These views show one set of named points, seen from different sides, and a view may be mirrored.
A view may leave some points out. In some views, one point has been moved. Which views, in the order they come, and which point in each? Write no view if no view has one.

Scene 1 (7 views)
In the rows, zero is written as 128.
panel a:
  dopat [155 108 146  69  64  64 138  93]
  vobi [142 123 153  83  63  74 128  77]
  tudi [143 122 135  88  58  51 126  82]
  vosi [146 119 151  78  63  71 130  81]
  vagug [143 124 145  84  60  63 127  80]
  roku [153 121 142  71  57  60 130  89]
  zifa [146 127 151  75  59  72 127  80]
  Kavi [142 130 150  80  59  71 125  76]
  tugu [130 126 187  90  75 118 129  58]
  Vev [150 112 148  77  64  66 134  88]
  fedim [144 118 161  79  68  85 133  78]
  nilu [120 136 176 106  70 104 121  50]
  busop [124 142 189  93  70 122 121  49]
  sadon [125 144 181  93  66 112 119  51]
panel b:
  fedim [128 121 173 124 103 132 127 120]
  tugu [141 134 192 118 139 119 128 137]
  dopat [122 109 162 130  79 142 127 104]
  Vev [119 114 164 129  83 137 125 112]
  vosi [119 118 162 124  92 136 125 119]
  tudi [101 120 149 125  74 133 119 125]
  Kavi [116 123 155 119  97 137 125 128]
  vobi [118 122 163 122  96 133 124 125]
  busop [140 141 185 109 150 119 128 151]
  zifa [121 119 157 120  95 140 126 123]
  nilu [123 142 182 114 133 111 122 152]
  sadon [134 140 177 108 142 121 127 151]
  roku [116 113 151 124  80 144 126 114]
  vagug [110 121 156 123  86 133 123 125]
panel c:
  vobi [159 133  92 107 130 101 143 124]
  dopat [141 143  85  87 136 111 138 113]
  Vev [149 140  86  93 134 109 143 118]
  fedim [145 129  90 112 132  98 148 124]
  Kavi [164 133  95 105 129  99 137 123]
  zifa [157 134  94 103 131 100 135 120]
  tugu [139 108  95 148 128  79 162 138]
  sadon [160 107 104 150 124  75 152 140]
  busop [151 102 104 157 124  70 157 142]
  vosi [154 136  90 101 131 103 141 121]
  tudi [177 146  88  88 129 112 140 121]
  nilu [167 112  97 146 123  81 165 144]
panel d:
  vobi [199 162  98 119  40 144 160 102]
  vagug [207 167 104 111  44 145 157  97]
  Vev [194 171  97 109  49 150 147 100]
  dopat [190 175  95 105  54 148 139 102]
  zifa [201 163  97 115  45 138 155 107]
  Kavi [205 161 100 117  42 139 161 104]
  roku [203 172 101 104  54 140 146 104]
  tugu [174 139  78 153  18 148 180 111]
  tudi [215 173 112 104  48 147 156  91]
  busop [184 130  79 159  12 139 192 115]
  fedim [186 160  90 124  38 147 158 105]
  vosi [197 166  97 115  44 145 154 102]
  nilu [194 139  92 151  13 148 192 101]
panel e:
  fedim [142 123  96 112 124 127 138 121]
  nilu [157 107 135 101 122 150 148 139]
  vobi [131 125  98 114 129 129 148 118]
  busop [160 107 133  90 113 156 130 149]
  vagug [122 127  95 119 133 127 155 112]
  dopat [129 133  75 122 129 113 141 107]
  zifa [123 128  92 112 128 129 144 118]
  tudi [115 129  94 124 139 124 166 105]
  Vev [131 130  84 121 130 118 146 110]
  tugu [167 110 121  99 113 143 127 141]
  Kavi [123 126  98 112 130 133 149 118]
  roku [116 133  81 119 132 121 148 109]
panel f:
  roku [ 83 114 143 108 130 153 109 129]
  sadon [143 125 131 135 122 126 121  84]
  vosi [ 97 111 140 117 128 146 113 123]
  zifa [ 96 117 141 115 128 147 112 117]
  nilu [148 118 126 132 126 119 117  98]
  tugu [140 108 137 148 118 128 129  90]
  dopat [ 81 101 148 118 127 155 116 132]
  Vev [ 89 104 143 117 128 149 114 131]
  Kavi [102 120 137 112 130 144 110 118]
  tudi [104 107 131 104 137 134 103 145]
  vobi [104 113 138 117 128 142 112 120]
  fedim [106 106 142 128 124 143 119 115]
  busop [149 122 132 144 120 124 125  78]
  vagug [ 98 115 136 108 131 144 108 129]
panel g:
  Vev [ 98 107 124 139 121 111  93 108]
  vobi [ 94 100 118 126 129 115 105 108]
  zifa [ 95 106 115 129 130 107 104 111]
  sadon [ 95  97  96  91 152 142 131  95]
  vagug [ 91  96 124 131 126 105 103 113]
  dopat [100 113 123 145 118 108  87 108]
  tudi [ 88  89 133 135 121  97 101 120]
  busop [ 98 101  91  87 154 151 132  90]
  nilu [ 92  84 107  92 145 146 128  95]
  fedim [ 99 107 113 125 129 125 102 100]
  roku [ 95 108 122 140 123  97  96 116]
  Kavi [ 92 100 116 125 131 107 108 113]
Views that do not fit: panel f
  moved in panel f: tudi
